A single turn carries every row of the set below to another of its rows. Some are shown first; where does it send the rows asked next?
zupiv: [  0  -2   3   3  15  -2  -5  -3   4  -1  11  -1 -10   6   9  -7   5  -9
   8  -4   6  -5  -2  -4  -4   6]
nuv: [ -3   0  -3   5   1  -1   8   2  -1  -3  -5   1 -13   5 -11   6   6  -4
  -4  -2   4  -3  -2  -3  -2   3]
Noza: [ 1 -1  2  3  7  2 -9  0 14 -1 -2  1 -7  4 16 -6 -2  5 15  0  4 -3 -5  1
  2  0]
geda: [  1   0   3   7 -10   2   0   1  11   0  -9   1   9   1  -3   3  -3   4
   2  -5   7   3  -2   2  -7   0]
zup: [  1  -1   4   5 -16   1   2  -1   2   1   1   0   1   5  -6   2  -7  -1
   7  -1   5   1  -1  -8   8   3]
tak: [ 1 -1  0  1 23 -2 -4  4 -5 -2  3  2  7  8  5  1 -8  1  8 -6  8  1  2 -7
  3  4]
Peba: [ -5  -1   3  -5   3  -1   3   5 -12  -7   3   2   1  -8  -3  -6   2   3
   7   0   2   3  -1   3  -7   4]
subu: [ -2  -1   4   2 -16   1   4   2   2  -2   2   0   0   4  -7   0  -8  -2
   9  -1   8   2  -2  -7   4   4]
lize: [ 3  4 -3 -1 14 -8 -9  2  8  3  4  1 -5  4  0 -4 -2 -5 -4 -7 -6  2 -1  1
  2 -4]
maz: [ -4  -4   0  10   3   2   1 -10  -7  -2   0   0   5  -2   4   0   6  10
   4   8  -1  -4  -1  -1   7   2]
zufo: [-2  3 -3  2 14 -4 -5  1 14  0  2  2 -7  6  6 -2  0 -7 -4  2 -5 -4 -1 -4
  2 -1]
Ris: [  4   1   2  -1   7   0 -11   4   9   0   0   1  -8   3  10  -9  -4   6
  16  -7   4   2  -5   4  -1  -1]
zito: [ -2  -1   1   0  23  -2  -2   7  -3  -4   3   3   5   7   7   1 -10  -1
   9  -3   9   0   1  -7   1   5]
gakit: [-10  -4   4   2   3   3   7   0  -4 -10   1   2   0  -5   6  -1   4   3
   6  11   0  -5   0  -4  -3   5]
Pozo: [  1   0   2   3   3 -10   2  -7 -15  -3  -7   5   6   3   0   3  -5  12
   5  -4   8  -2  -2  -6  -1  -1]
zivos: [  1   1  -3   8   0  -3   4  -1  -2   0  -6   0 -11   7 -14   6   7  -1
  -4  -5   4  -2  -2  -1   3   2]
veme: [ -2  -1  -3   9   1  -1   6  -1   0  -1  -6   1 -11   7 -10   6   8  -2
  -4  -1   4  -4  -2  -3   2   2]
noni: [-6 -1  4  0  3 -8  9  0 -9 -8 -7  7  2  2  4  2 -7  6  5  3  8 -6 -1 -9
 -9  3]
Mulug: [  1   0   3   5  -9   1   1   3  10  -1  -8   3   8   1  -3   2  -5   3
   2  -6   7   3  -2   3 -10   0]
seviv: [-2 -1  0  3 23 -1 -1  4 -1 -4  3  3  7  8  9  2 -9  0  8 -1  9 -3  2 -9
  3  5]
rozi: [  2   4  -4   4  14  -7 -10  -3  11   3   2  -1  -4   6   3  -2  -1  -3
  -5  -1  -6  -2   0  -2   6  -4]
zug: [ 0  0  3  7 -9  3  1  1 12 -1 -9  2  9  2 -2  3 -4  3  1 -3  7  1 -2  2
 -8  0]
raret: [-1  4 -2 -3 14 -7 -5  6 11  0  4  1 -7  3  2 -5 -3 -9 -3 -2 -5  0 -2 -1
 -1 -2]
vavez: [ 4 -2  3  6 15 -3 -8 -6  2  3 11 -2 -8  9  7 -7  5 -5  8 -8  6 -3 -2 -2
  0  5]
pofiv: [  5   0   1   4   7   0 -12  -1  10   3  -1   1  -6   4  13  -6  -2   8
  16  -5   4   0  -6   3   3  -2]
zavom: [ 2 -2  3  3 15 -4 -7 -2  1  2 12 -2 -8  7  7 -8  4 -7  8 -8  6 -2 -2 -2
 -3  6]
kom: [  2  -1   1   2   3  -2  -3  -5 -15  -1   3  -1   6  -5  -3  -4   4  10
   6  -4   1   4  -1   5   3   0]
Liv: [ -2  -1   4   3 -16   2   4   1   4  -1   0   0   0   4  -6   2  -8  -2
   8   0   6   0  -1  -9   6   3]
Kopit: [  1  -1   4   3 -15   0   1   1   0   1   2  -1   0   4  -8   1  -7  -1
   8  -3   6   2  -2  -6   6   3]
Teraf: [  0   0  -3   4   2  -4   5   2  -3   0  -5   1 -12   5 -14   4   6  -3
  -3  -6   5   0  -2   0  -1   1]
Pid: [ -1   0   3   0   7   2  -8   4  12  -3  -1   3 -10   2  13  -9  -4   4
  16  -2   4   0  -5   1  -3   1]
fonop: [ -2   0   4  -2   3 -11   6   0 -15  -6  -6   6   3   1   0   1  -7   8
   6  -4   9  -1  -2  -5  -8   1]
dit: [ 0 -1 -1  4 23 -1 -4  1 -3 -1  3  3  8  9  7  3 -8  2  8 -2  9 -2  2 -8
  5  5]
lod: [ -1   0   3   5  -9   3   2   3  13  -1  -9   3   8   1  -2   3  -5   2
   2  -3   7   0  -2   2 -10   0]
fafiz: [ -4  -2   3   5   3  -8   6  -7 -10  -5  -9   6   5   4   5   5  -4   9
   3   3   8  -7  -1  -9  -2   1]
Gupig: [ 2 -3  2  7 15 -1 -6 -6  5  2 11 -1 -8 10 10 -6  6 -5  7 -3  5 -6 -2 -4
  0  6]

noni turns into fafiz
zufo turns into rozi
Now find these:
Gupig turns into vavez
Pid turns into Noza
Liv turns into zup
lod turns into zug
zito turns into seviv
maz turns into kom
Teraf turns into nuv

A single turn carries every row of the set below to another of its rows. Some are shown first; where does it send the rows asked next?
sem: [ 1  0  6 -8 11  1  2  4 -8 -1 -2 -3  2 -1  7  4 -5 -6]
zepeg: [ 4  2 -2 -7  0  1 -1 -2 -1 -8 -4  1  8 -5  1  6 -9 -8]
difa: [-5  5  6 -4  3 -4 -6 -2 -4 -8 -8 -4  1 -6 -2  5 -9 -3]
nuf: [-2  5 -5 -4  9 -3 -4 -1  0 -6 -9 -1  2 -3  0  7 -6 -3]
Guz: [  7  -2   0   0  -9  -1 -10   0   6  -3  -2   0  -4   4 -10  -6  -8  -4]
gilel: [ 2  1 -2 -6 10  3 -8 -2 -8 -6 -5 -1  4 -4  3  4 -2 -5]
Bog: [  1   5  -1  -1 -11   0  -1  -5  10  -1  12   3   4   1  -2  -5   4   0]
vifom: [ -5   3   4  -8  13  -3   4   3   1  -1  -7  -2   2  -2   3   6 -10  -5]
Novim: [  2  -7  -1   6  -5  -6  -5   3   2   3   1  -3 -12   9  -2  -8  -8   3]
limet: [ -1   2   5 -14   4  -3  -7  -4  -1  -6  -2   3   6  -4  -4   5  -9  -3]
gur: [-2  6  2  5 -8  6 -3 -1  5  1 13  7  0 -2 -2 -1  6  3]
popi: [ 0 -2 -9  7  1 -8 -4 -5 -5 -8 -5 -4 -6  1  0  2 -4  6]
nog: [ 3  3  6 -8 -3 -1 -2 -3  2 -9 -6 -2  6 -6 -7  3 -6 -7]
vegud: [-9  3  2  0 -8  4  6 -4  5  2 10 -1 -3  5  8 -2  8  3]
Depo: [ -2   0   1   6 -10   6   0  -3   2   4  11   7   0   8   6  -8   3   4]
koz: [-3  4  6  3 -6  6  3  2  6  3 14  5  1  0  0 -2  4  2]
Nonu: [-4  3  1  8 -5  4  2  1  2  5 15  4 -5  1  2 -3  5  6]
Vope: [-7  4  3 -3 -8  6  3 -6  8  1  9  0  1  3  5 -1  8  0]
mekig: [ -1  -5   5  -5   5  -3   9   4  -4   1   1  -3   1   1  10   3 -14  -5]
tabos: [ -2  -5  10  -2   5  -7  11   5  -2   3   0  -8  -5   4   4   0 -11   0]
lugim: [-6  4 -1  1 -9  6  2 -7  6 -2  8  0 -2  3  5 -3  9  3]
tuzus: [ 9  2  3 -1 -8 -6 -8 -4  4 -3 -2  6 -5 11  0 -5  2 -3]
Lem: [-3 -1  2 -3 -8  8  3  2  6  4  9 -4 10  2  3 -3  1  1]
fabu: [ -4  -3  -6  -2   9 -10  -9  -5  -6  -5   0   1  -4   1   1   2  -6   7]
rema: [  2  -4   9 -11   7  -5   7   3  -4  -5   0  -2   1  -1   4   6  -8  -4]
beka: [-4 -4 -3  3 -5  6  2  1  2  6 11 -5  4  5  8 -2  2  6]
suvup: [  0  -2  -3   0  12  -1  -3   1 -11  -3  -2  -4  -3   2   8   4  -2   0]
dipup: [  1  -5 -11   5   2  -5  -1  -4  -8  -7  -1  -1  -2   0   8   3  -8   2]
reber: [-2 -2 -6  1 -8  8 -4 -3  5  0  9 -3  9  2  4 -3  4  4]
kiku: [-7  0  0  2  7 -8 -4 -2 -8 -6 -7 -5 -6 -3  3  4 -7  3]
dun: [ -7   1  11  -5   7  -7   1   3  -5  -1  -5  -6  -3  -3   3   4 -10  -2]
nol: [  3  -3  10  -3  -7  -1   0   7   6   5   0  -2  -6   6  -6  -7 -11  -5]
rika: [  0  -6  -3   0   8 -10   2   0  -9  -7   0  -2  -6   1   6   6  -4   5]
gisuk: [ -2   1   6   2 -10   7   4  -2   3   5  12   6   2   8   5  -7   2   0]
kesid: [-1  2  5 -1 -7 -1  6  0  9  7 16  0 -1  4  3 -6  1  0]
kuruk: [-2  0 -7  5 -8 -3  0 -4  6  3 14  2 -4  5  3 -6  4  4]
sano: [  0   1   2   3 -11   8  -2  -5   3   2  10   9   3   5   1  -7   4   1]
lis: [  2  -3   6   4  -2 -12   0   3   1   9  -4   5  -9   9  -2  -5  -3   1]
Mafa: [  5  -3   5   2  -5  -9  -2   0   3   4   1   5 -11  15   4  -7   0   1]
vof: [  5   0  -1  -7   4  -4  -3  -3  -3 -13  -5   0   3  -6  -1   8  -2  -2]
dufed: [ 4  2 11 -2 -4 -8 -2  2  5  7 -6  7 -1  5 -7 -5 -3 -5]
vosil: [ -5  -5   7 -10  10  -7   4   2  -6   3   3  -1  -3   1   4   1 -12   2]
pof: [ 8  2 11 -7 -7 -5 -1  0  6  2  1  4 -5 12  2 -6 -1 -6]
tofo: [  4   1   1   4  -5 -10  -9  -1   3   2  -7   7  -5   6  -7  -4   0  -1]
lun: [-6  1 -3 -1 12 -7  2  1 -3 -1 -6 -3 -4  1  6  6 -9  2]

Bog turns into kuruk
nol turns into Guz
Now find these:
gisuk turns into sano
popi turns into tabos
fabu turns into vosil
difa turns into kiku
koz turns into gur
suvup turns into sem
Mafa turns into pof
beka turns into Lem
lun turns into vifom
rika turns into rema
dufed turns into tofo
mekig turns into zepeg

